Each row is where one point has got to under a steady rotation. How many ticks took it there?
The counts run from 0 to 789.
[152 179 104 125 168 166 149 129 147 141 136 126 127  91 127  97 130 120
 119 106 115 147 169 166 129  95  93 156 128 167 116 147  98 104 158 129
 155  73 149 113 113 161 148 103 127 160 178 132 109 127 125 111 168 199
 130 143 163 128 146 118 125 165 144 122  52  90 109 116 123 105 151 161
 104 111 125 137 120] | 721
[166 138  99 137 151 139 156 153 135 174 166 136 135 107  98 122 183 135
 121 128 130 112 155 170 124 105  70 158 156 175 104 163 135  92 151 117
 150 126 119 133 107 130 171 127 144 167 164 166  94 109 120 117 145 160
 163 126 186 171 112 108 138 150 109 140  64 116 111 122  96 120 155 139
 107 100 143 125 110] | 18
[155 180  97 129 154 160 136 147 129 148 128 172 120 120 114 127 144 164
 101 103 127 115 148 148 108 110 101 161 114 157  87 166 115 111 173 118
 162 111 150 148 112 168 146 143 129 184 174 176 102 112 133 115 154 193
 157 135 168 122 132  95 111 135 133 110  60  71 119 123 104 131 136 147
 121  98 140 113 116] | 707
[146 139  83 134 159 168 142 174 141 159 143 153 137 128 117 124 142 141
  89 129 122 109 164 166 158 127  98 150 130 162  78 164 139 126 151 141
 181 101 136 157 105 150 153 103 124 164 183 149 109 136 125 134 136 164
 165 122 146 127 103 116 107 149 104 125  48 102 118 142 112 113 169 129
  85 131 160 137 128] | 508
[150 150  94 103 176 163 133 137 132 161 128 136 127 130 135 115 127 104
  92 125 129 133 192 140 165 108 105 153 127 139  88 179 132 122 129  94
 162  85 157 158 120 168 136 126 111 164 174 138 114 146 122 130 156 168
 156 136 145 158  96 116 117 140 136 122  48  99 109 119 107 125 151 125
  96 105 125 132 124] | 327
[143 144  93 141 173 139 126 164 121 148 155 151 134 138 115 132 126 103
 112 141 126 120 154 183 155 105 110 169 119 144  85 183 127 132 162 118
 165  93 165 154 109 169 144  91 120 175 167 145 134 142 110 124 160 172
 144 115 138 121 119 118 115 177 159 104  40 104 110 115 127 130 122 134
 112 107 115 135 105] | 601
[173 132 111 152 151 165 151 141 129 152 132 136 135  92 104 118 177 109
 114 124 125  93 152 163  93 117 113 165 149 160 100 169  87 102 161 125
 165 106 158 123 125 149 147 142 161 169 147 156  98 120 148 100 177 190
 166 130 166 143 146  94 141 133 148 118  63  90 130 131 114 113 152 149
  98  89 133 130 125] | 195
[166 127 101 139 157 162 150 161 144 161 144 136 126 121 117 121 175 118
 104 139 140 106 165 184 132 112 126 139 140 139  71 193 112  85 156  95
 144 119 142 143 127 140 145 134 144 183 153 148 104 137 115 100 171 144
 159 117 181 173 116  90 148 132 136 132  70 101 103 117 117 143 131 128
 104  94 149 145 112] | 750
[161 131 102 104 154 163 139 162 142 167 148 140 127 125 110 126 183 120
  91 123 141 100 164 153 152 107  93 160 140 154  96 169 140 104 132 108
 161 125 127 155 108 147 154 135 141 161 168 169  98 152 123 112 150 166
 166 114 174 171 101  72 130 130 115 144  68 104 132 128 114 116 162 119
 110 108 156 125 113] | 670
[171 123  89 147 153 168 170 161 140 149 136 133 156 108 124 113 162 100
 104 144 129 121 190 189 140 141 105 143 145 144  92 183 120 110 136 110
 150  88 137 132 137 131 139 123 123 181 162 132  93 152 147 114 174 164
 155 123 177 161 117 114 122 154 109 141  60 109 105 131 124 110 151 131
  91 115 145 140 124] | 390
[153 134  90 111 154 153 133 155 140 166 148 143 137 118 101 121 109  94
  90 107 124 134 166 139 147  90  83 156 115 167  99 152 130 118 144 124
 176 105 145 148 100 181 160  96 100 145 188 135 125 131 126 115 133 178
 145 122 142 139  96 129 119 158 120 123  40 113 140 113  95 114 156 139
  95  99 126 144 116] | 423
[149 152 117 132 146 122 134 157 122 155 161 151  93 141 113 116 152 110
 114 106 141 125 141 166 152  98 111 150 119 139 106 183 128 135 158  86
 148 120 161 153 103 177 129 105 118 170 152 170 119 124 127 105 177 190
 141 121 160 139 116  92 126 156 171 113  59  87 116 111 107 141 111 115
 110 102 118 139 102] | 695
[169 132 117 129 157 161 162 134 139 154 152 139 122  94 119 131 181 129
  99 114 138 102 160 160 137 112  75 173 136 152 119 155 131 103 137 119
 155 125 123 140 105 147 151 135 131 177 174 178 105 148 129 100 163 172
 163 127 181 165 119  71 128 124 117 144  68  95 125 140 115 107 147 133
 127  98 162 141  89] | 572
[144 134  74 113 164 157 158 146 131 164 153 132 137  97 111 105 136  71
 124 145 130 138 165 164 138 101  95 148 161 159 114 184 124 101 140 136
 160  89 147 135 135 131 144 126 139 152 161 134  98 136 136 121 165 185
 161 128 157 167 142 119 122 161 124 136  50 130 124 108 143 107 146 141
  86  94 146 154 130] | 29
[147 132  82 120 158 135 154 157 143 176 161 157 132 131 122 116 130  77
 102 122 146 145 165 168 168 113  98 121 127 155 104 179 144 153 130 103
 164 114 154 156 105 174 136 112 103 159 174 145 115 133 126 115 163 172
 142 108 145 142  95 114 116 174 136 127  44 128 122 115 107 115 138 116
  94 108 135 147 125] | 777
[147 159  84  85 169 177 144 146 147 163 125 149 117 124 121 115 132 120
  86 115 141 134 185 133 140  99  99 158 131 151 105 169 132  95 139 117
 154  88 148 148 127 160 141 133 124 171 182 153 112 148  99 126 148 179
 154 124 151 158 113  99 115 135  96 144  65 103 127 113 112 110 153 132
 114 102 147 147 117] | 585
[158 120 116 120 152 157 155 160 144 172 163 153 109 130 107 116 161 139
  95 100 142 106 160 163 165 101 103 167 131 159 104 153 127 133 155 120
 167 108 117 151 108 172 124  90 120 169 185 156 114 137 110  91 151 176
 163 104 138 134 102 100 135 144 123 153  53 122 128 123 100 100 154 122
 104  90 121 144 115] | 594
[156 161  84 140 159 159 130 144 124 143 118 134 163 124 107 129 150  97
 110 137 125 117 160 168 111 121 105 158 135 151  95 181 114  91 155 101
 149  95 172 140 121 142 175 145 144 171 132 148 100 130 149 122 160 176
 145 131 174 149 117 106 129 153 142 111  58  79 119 116 125 143 147 155
  83 112 139 117 127] | 547
[142 188  93 113 156 153 125 145 134 156 143 151 123 110 101 109 121 125
 111 108 126 143 142 153 112  87  93 132 107 169  86 175 106  81 168 127
 158 107 153 131 115 178 166 118 123 173 172 144 126  93 110 126 165 176
 139 124 173 135 113 129 125 154 136 109  48  98 109  83  98 144 139 136
 118 101 126 131 108] | 621
[159 145  92 137 131 148 150 177 143 157 157 164 125 146  87 121 148 144
 109 100 132 111 127 177 110 109 114 141 114 161  85 166 119 114 174 123
 161 125 131 144 101 166 152 105 131 164 163 152 100  89 136  84 140 179
 146 107 172 115 117 101 127 164 133 132  56 107 128 114  92 125 125 143
 102  90 129 129 122] | 257
[166 148 126 123 152 154 156 124 152 168 156 127 114  93 108 106 180 100
 121  96 140 124 157 149 127 100  95 146 143 165 127 142 103 116 140 112
 143 105 136 114 116 164 142 125 140 166 167 147  86 130 131  89 179 191
 145 123 174 163 138  79 139 137 141 152  60 107 136 115 117  99 161 150
 106  93 129 133 124] | 199
[154 153 101 155 167 163 126 140 127 142 138 128 151 100 120 108 156 117
 135 140 104 120 176 174 132 110 100 157 152 170  96 171 105 103 161 132
 164  80 155 125 141 149 155 112 140 171 159 130 109 125 127 130 171 179
 153 140 164 139 134 141 135 146 157 109  42  98  84 118 123 132 156 149
  83 118 116 126 112] | 367
[160 125 119 125 139 138 157 167 134 166 162 162 101 147  90 127 163 136
  94  95 127 111 141 157 139  94  92 173 124 155 106 162 137 125 160 109
 154 128 134 154 107 187 133 116 111 161 168 168 109 110 133 104 151 183
 165 103 156 142  96  97 124 156 129 148  48 118 128 118  82 106 131 126
 127 102 121 132 109] | 693
[141 126 101 114 154 155 127 154 120 156 144 143 125 106 110 128 150  81
 109 153 130 134 158 159 124  87 109 175 144 146 102 181 109  81 156 119
 164 121 175 138 139 147 142 132 138 161 158 163 117 137 126 138 177 194
 168 129 143 174 146  95 128 146 123 124  53  96 125 108 150 122 129 123
 111 108 153 141 107] | 663
[161 130  97 163 150 160 152 143 131 155 151 129 142  93 127 115 187 117
 134 143 115 120 169 181 136 136  82 150 161 156 107 172 121 116 147 126
 158  93 136 139 133 131 147 132 144 171 158 156  86 120 144 121 179 182
 162 146 180 151 138 109 122 141 136 129  62  99  85 144 124 123 154 143
  90 113 144 136 117] | 16
[163 167 105 142 153 151 143 155 138 156 159 146 140 113 110 103 147 114
 110  96 139 124 155 191 150 109  96 117 113 157  87 164 113 131 151  93
 149 111 137 132 102 181 158 106 118 167 168 137 111 112 125  95 171 156
 117 114 182 128  88 114 144 163 156 129  62 105  98 115  95 135 130 138
  98 105 122 130 116] | 260
[145 139  93 118 161 150 142 145 139 158 140 138 123 103 119 116 135  73
  94 125 160 120 157 159 161 107 111 140 113 133 100 176 116 127 136  98
 174 112 160 138  98 174 139 119 124 166 167 150 118 172 122  88 170 173
 147 118 150 141 119  85 136 150 167 116  57  93 140 130 143 131 133 127
 101  94 137 149 111] | 677
[139 167  78 131 155 168 142 165 135 140 131 161 128 112 131 118 127 125
 104 123 124 128 150 155 145 116 123 146 111 147  94 164 115 126 168 142
 183  80 156 149 110 161 130 110 124 177 181 146 102 135 137 123 164 194
 151 137 139 104 135 104 103 155 138 105  49  82 107 131 126 130 136 146
  91 117 141 142 122] | 249
[150 150 101 105 159 147 143 141 128 161 146 159  94 111 120 115 135  80
 102 115 161 131 141 151 134  90 117 131 121 144 101 192 112 129 145 108
 159 122 164 152 107 176 133 134 125 167 163 163 115 138 114  96 180 185
 159 108 149 153 130  75 125 142 163 124  49 103 142 111 123 123 113 121
 117  91 141 145 107] | 321
[156 153 119 116 142 165 125 168 139 152 127 161 119 137 114 119 157 153
  87 105 135 109 162 147 139 108 126 166 102 150  96 148 126 103 167 100
 151 111 151 151 104 187 142 120 129 187 171 152 101 121 116 114 160 171
 156 115 155 139  97  81 132 132 129 124  61  77 124 121 105 128 149 124
 114 106 140 129 116] | 333
[148 128 106 116 162 138 169 137 147 174 172 151 112 112  98 125 144 111
  94 112 152 120 142 159 126  99  75 165 131 145 119 170 134 114 135 123
 157 126 123 141 108 153 143 118 100 170 176 159 128 147 111  84 147 158
 163  98 171 160 120  97 126 150 116 141  64 114 137 112 112 102 133 131
 131  85 135 152 108] | 221
[136 151  90 119 162 160 164 143 146 157 150 159 132 106 105 126 131  97
 108 120 159 146 151 172 115  99 114 133 133 153 111 164 105  99 155 126
 149 105 148 126 135 161 137 120 120 178 169 158 134 129 111 111 186 175
 151  97 172 143 145 100 114 167 114 131  46 125 119  91 132 100 134 127
 146  95 158 152 102] | 482
[146 154  95 106 147 145 130 171 138 166 152 140 120 132  97 112 143 110
 100 109 146 123 139 168 160 107 119 127 108 158  78 178 115 117 149  83
 155 124 150 153  95 174 156 114 128 162 159 140 104 114 106  95 163 153
 134 119 171 132  75  91 142 161 166 118  55 108 130 107 104 154 131 128
  85  93 129 132 133] | 161
[157 137 123 155 150 158 138 160 133 155 145 146 107 122 131 117 167 131
 112 114 126 105 160 170 165 117 130 149 116 140 101 167 115 150 162 106
 172  96 146 150 107 182 116 114 134 175 163 149  96 132 140  91 175 192
 153 132 144 117 122  84 130 139 158 117  51  90 119 138 103 115 140 127
  87 112 117 137 121] | 335
[140 180  84 103 149 138 152 148 140 157 154 132 133 105  93 112 138  95
 127 117 133 144 129 168 118  94  90 149 140 160 123 162 120  89 152 125
 140 109 147 117 111 142 160 113 135 159 157 145  93 124 131 114 163 193
 128 130 178 154 144  96 116 187 130 130  59 101 129  99 143 127 129 151
 117 110 152 134 131] | 640
[160 164  98 131 138 139 147 167 135 161 156 149 133 137  86 119 161 149
 115  94 135 108 137 178 104 108 101 154 126 166  92 169 110 100 168  99
 131 124 132 133 117 167 163 113 137 173 158 146  98  95 125  84 140 163
 143 110 188 131 111 108 136 162 131 140  57 110 118 109  86 122 133 151
 109  87 121 124 123] | 0
[149 177  88 126 160 153 118 143 129 161 121 153 147 137 103 125 150 141
 108 123 126 119 167 159 105 119 104 156 133 159  93 188 127  96 153  86
 136 101 164 155 124 154 165 157 140 168 149 172  99 102 137 131 163 172
 156 123 180 137 105 105 119 147 132 119  53  91 110 110 104 140 151 153
 107 105 129 111 124] | 449
